Each row in the table below has a label, given by one hidden rule.
[ 1.1  1.4  0.3  1.3  0.2  0.7 -1.2 -0.5] 1
[-0.9 -0.9 -1.2 -1.1 -0.8  0.0  0.7  1.0] 3
[ 0.3  0.6  0.7 -0.6 -0.5 -1.2 -0.9 -1.1] 1
[ 0.6  0.1  0.7  1.1  0.5  0.8 -0.9 -1.1] 1
[-0.8 -0.5  0.0 -0.3  1.0  1.0  0.3  0.3] 2
[ 1.2  1.4  0.7  1.0 -0.1  0.2 -0.1 -0.9] 1
[ 1.0  1.1  0.8  1.4  0.3  0.7  0.3 -0.7] 1
[-0.9  0.0 -0.6 -0.1  1.3  1.3 -1.1  0.5] 1
[-0.8 -2.0 -0.8 -0.9 -0.2  0.1  1.1  0.4] 2
[-1.0 -0.8  0.0 -0.9  0.5  0.4  2.0  0.1] 2
[-0.8 -0.7 -1.0 -0.4  0.4  1.8  1.3  0.7] 2
[ 0.8  1.1  1.4  1.0  0.6 -0.3  1.5 -1.4] 1
[-1.2 -1.2  0.1 -1.7  1.1  0.5  0.4  0.6] 3
[-1.7 -1.3 -1.5 -1.1 -0.2  0.3  0.5  1.5] 3
[ 1.3  0.8  1.1  0.7  0.1 -0.3 -0.6 -1.0] 1
[ 1.3  1.5  0.2  0.6 -0.3  0.5 -0.1 -1.1] 1
[ 0.8  1.1  0.8 -0.3 -0.3 -1.5 -1.5 -0.7] 3
[ 1.2  0.8  0.6  1.5  0.5 -0.1 -1.1 -0.2] 1
[ 0.9  0.6  0.4  0.4 -0.5 -1.5 -1.3 -2.3] 2
[ 2.0  1.9  0.4  0.3 -0.4 -0.9 -0.3 -0.8] 1
[ 1.3  1.0  0.8  1.3 -0.1  0.0 -1.0 -0.6] 1
[ 0.5  1.5 -0.3  0.0 -1.0 -1.3 -0.8 -0.3] 3
[-0.1  0.1  0.3 -0.1  0.7  0.5  0.7 -0.6] 3
[ 1.7  1.4  0.7  0.3  0.2 -1.1 -0.5 -0.7] 3
[ 1.1  0.7 -0.3  1.7 -0.7 -0.1 -0.4  0.1] 2
[-1.3 -0.6 -0.3 -0.3  0.3 -0.7  0.7  1.1] 2
[-1.0 -1.4 -1.0 -1.6 -1.2 -0.2  0.5  0.4] 3
[-0.2 -0.5  0.5  1.1  0.1  1.9  0.6  0.4] 1
[-1.3 -1.2  0.1 -1.1  1.5  0.9  0.8  1.0] 3
[-0.7 -0.6 -1.4 -0.1  1.4  1.2 -0.3 -0.4] 3
[-0.1 -0.1  0.4  0.6  1.5  1.4  0.7  0.2] 1
[-0.1 -0.3 -0.2  1.3  2.2  1.1  0.5  1.2] 2
[ 0.5  0.3  0.5  0.5  1.6  1.0  0.3 -0.6] 1
[ 0.4 -0.4 -0.4  1.0 -0.3  2.1  0.2  0.0] 1
[-1.0 -0.4  0.1 -0.9  1.6  1.0  1.7  1.2] 3
[-1.0 -1.2  0.2 -2.0 -0.1 -2.2 -0.2  1.4] 3
[-0.7 -1.1 -1.2 -1.2 -0.6 -0.2  0.8  1.2] 3
[ 0.0 -0.2 -0.2  0.0  0.5  1.2  0.2  0.5] 1
[ 0.1  0.5  1.5  0.8  1.6  0.6 -0.4  0.3] 1
[ 0.7  0.7  0.0  0.0 -0.3 -1.3 -1.0 -1.0] 1
[ 0.2  1.3  0.9 -0.3 -0.7 -1.5 -1.6 -0.3] 3
[ 0.7  0.8  1.6  0.5  0.4  0.1 -0.1  0.4] 1
[-1.3 -1.1 -1.4 -0.6 -0.9 -0.2  0.8  2.0] 3
[ 0.7  1.5  0.5  0.0 -1.7 -1.1 -1.6 -1.4] 1
[ 0.2  0.3  0.5  0.5  1.7  0.5 -0.4 -0.3] 1
[-0.7 -1.1 -0.7 -0.1  1.2  1.3  0.5 -0.3] 3
[ 1.2  0.8  1.0 -0.9 -0.8 -0.9 -0.9  0.2] 2
[-0.9 -1.7 -1.6 -2.1  0.9 -1.6  1.0  0.8] 3
[ 1.0  0.7  0.5  0.5  0.0 -0.6 -1.6  0.2] 1
[-1.3 -1.3 -0.8 -0.4  0.9  1.2  1.2  0.0] 2
[-1.4 -0.4 -1.5 -0.6 -0.4 -0.4 -0.4  0.7] 2
[-1.3 -1.4 -2.1 -1.3 -1.4 -0.5 -0.1  0.2] 3
[-1.6 -1.1 -0.3 -1.3 -0.6 -0.3  0.1  1.3] 3
[-0.3  0.1  0.5  0.0  0.9  1.4 -0.8  0.3] 1
[-0.5 -1.0 -0.7 -0.1  1.1  1.4  0.5  0.6] 2
[-0.5 -1.0 -1.5 -2.2 -0.7 -1.9 -0.4  1.3] 1
[ 0.8  0.8  0.6  0.8 -0.3 -0.5 -0.6  0.0] 1
[-0.7 -1.7 -1.6 -1.5 -1.5 -1.4  0.2 -0.3] 3
[-0.8 -0.9 -1.4 -0.8  0.1 -0.6  0.2  0.5] 2
[ 1.7  1.7  1.2 -0.3 -0.9 -0.5 -0.6  0.3] 2
[ 1.1  1.5  0.7  0.7  0.5 -1.9 -0.2 -0.7] 1
[-1.5 -0.7 -2.8 -0.8 -0.4 -0.3  1.0 -0.1] 2
Here are more rows. What is the label of each one?
[ 0.2  0.2  0.9  0.9 -0.1  1.4 -0.2 -1.2] >> 1
[-0.9 -0.2 -1.3 -0.1 -0.6  1.2  1.1  0.7] >> 2
[ 0.8  1.0  1.5  2.2  0.4 -1.0 -0.9 -0.6] >> 2
[-1.2 -0.8 -1.8 -1.3 -1.2 -0.3  0.8  0.0] >> 3
[ 1.9  1.5  0.8  0.1 -0.1 -0.1 -0.9 -0.3] >> 3
[-1.0 -1.0 -0.7 -1.4 -0.2 -0.2  0.9  0.8] >> 3
[ 0.7  1.1  1.4 -0.1 -0.1 -1.5  0.1 -1.4] >> 1
[ 1.4  0.8  0.8  1.9  0.7  0.1 -0.9 -0.9] >> 2
[-0.9 -0.6  0.7  1.4  0.0  2.0  0.4  0.4] >> 2
[-1.9 -1.4 -1.5 -1.4 -2.1 -0.8 -0.4  0.6] >> 3
[ 0.4 -0.2  0.5  0.9  0.7  1.5  0.6  0.1] >> 1
[ 0.5  0.4 -0.1 -0.4 -0.9 -1.6 -0.2  0.3] >> 2
[-1.0 -1.0 -0.7 -1.2 -0.4 -0.7  1.3  0.5] >> 3
[-2.1 -1.0 -1.5 -1.5  0.3  0.1  1.4  0.5] >> 3
[ 1.5  0.3  0.7 -0.2  0.4 -0.8  0.0 -1.6] >> 1
[ 1.4  1.1  0.3  0.8  0.7 -0.5 -0.8 -0.4] >> 1
[ 1.1  2.0  0.9  0.8 -0.7 -0.7 -0.1 -1.2] >> 1
[0.5 0.4 0.9 0.8 1.3 1.5 0.1 0.4] >> 1
[ 0.9  0.7  1.1  1.4  0.1  0.9 -0.5 -0.4] >> 1
[-1.6 -1.0 -0.7 -0.1  0.7  0.6  1.1  0.8] >> 2
[ 0.7  0.6  0.5  1.0  0.1  1.2 -0.4  0.4] >> 1
[ 1.2  0.9  1.6  1.1 -0.9 -0.2 -1.3 -0.1] >> 1
[-0.4 -0.8 -0.2 -0.9 -1.1 -0.6  0.9  1.2] >> 3
[-0.8 -1.0 -1.3 -1.2 -1.4 -0.8 -0.3  1.0] >> 3
[-1.3 -1.7 -1.2 -1.4 -1.3 -0.8 -0.8 -0.2] >> 3
[-0.1 -1.0  0.7  0.1  0.9  1.5  0.0 -1.8] >> 1
[-1.0 -0.7 -1.0 -1.4 -1.6 -1.5 -0.1 -0.1] >> 3
[-0.5 -1.2 -1.5 -1.5 -1.0  0.9 -0.3  1.7] >> 3
[ 1.0  0.7 -0.2  0.8 -1.1 -1.5  0.2 -1.7] >> 2
[ 1.1  1.6  0.4  0.5 -0.9 -1.0 -0.5 -0.9] >> 1
[-0.1  0.6  0.6  1.2  0.0  0.5  0.0  0.7] >> 2
[-1.1 -1.4  0.3 -1.4 -0.6 -0.5  0.9  0.4] >> 3
[-0.9 -1.7 -2.0 -1.5 -0.3 -0.6  0.1  2.0] >> 3
[ 1.3  1.6  1.2  0.7 -0.1 -0.1  0.0 -1.2] >> 1
[-1.1 -1.5 -0.3 -1.7 -1.6 -1.4  0.2 -0.2] >> 3
[ 1.4  1.8  1.1  1.0  0.2 -1.1 -0.3 -0.1] >> 1
[ 1.0  1.3  0.9  1.6 -0.7 -0.7 -1.2 -0.6] >> 2
[ 1.2  0.4 -0.3  0.3 -0.8 -1.8  0.3 -1.1] >> 1
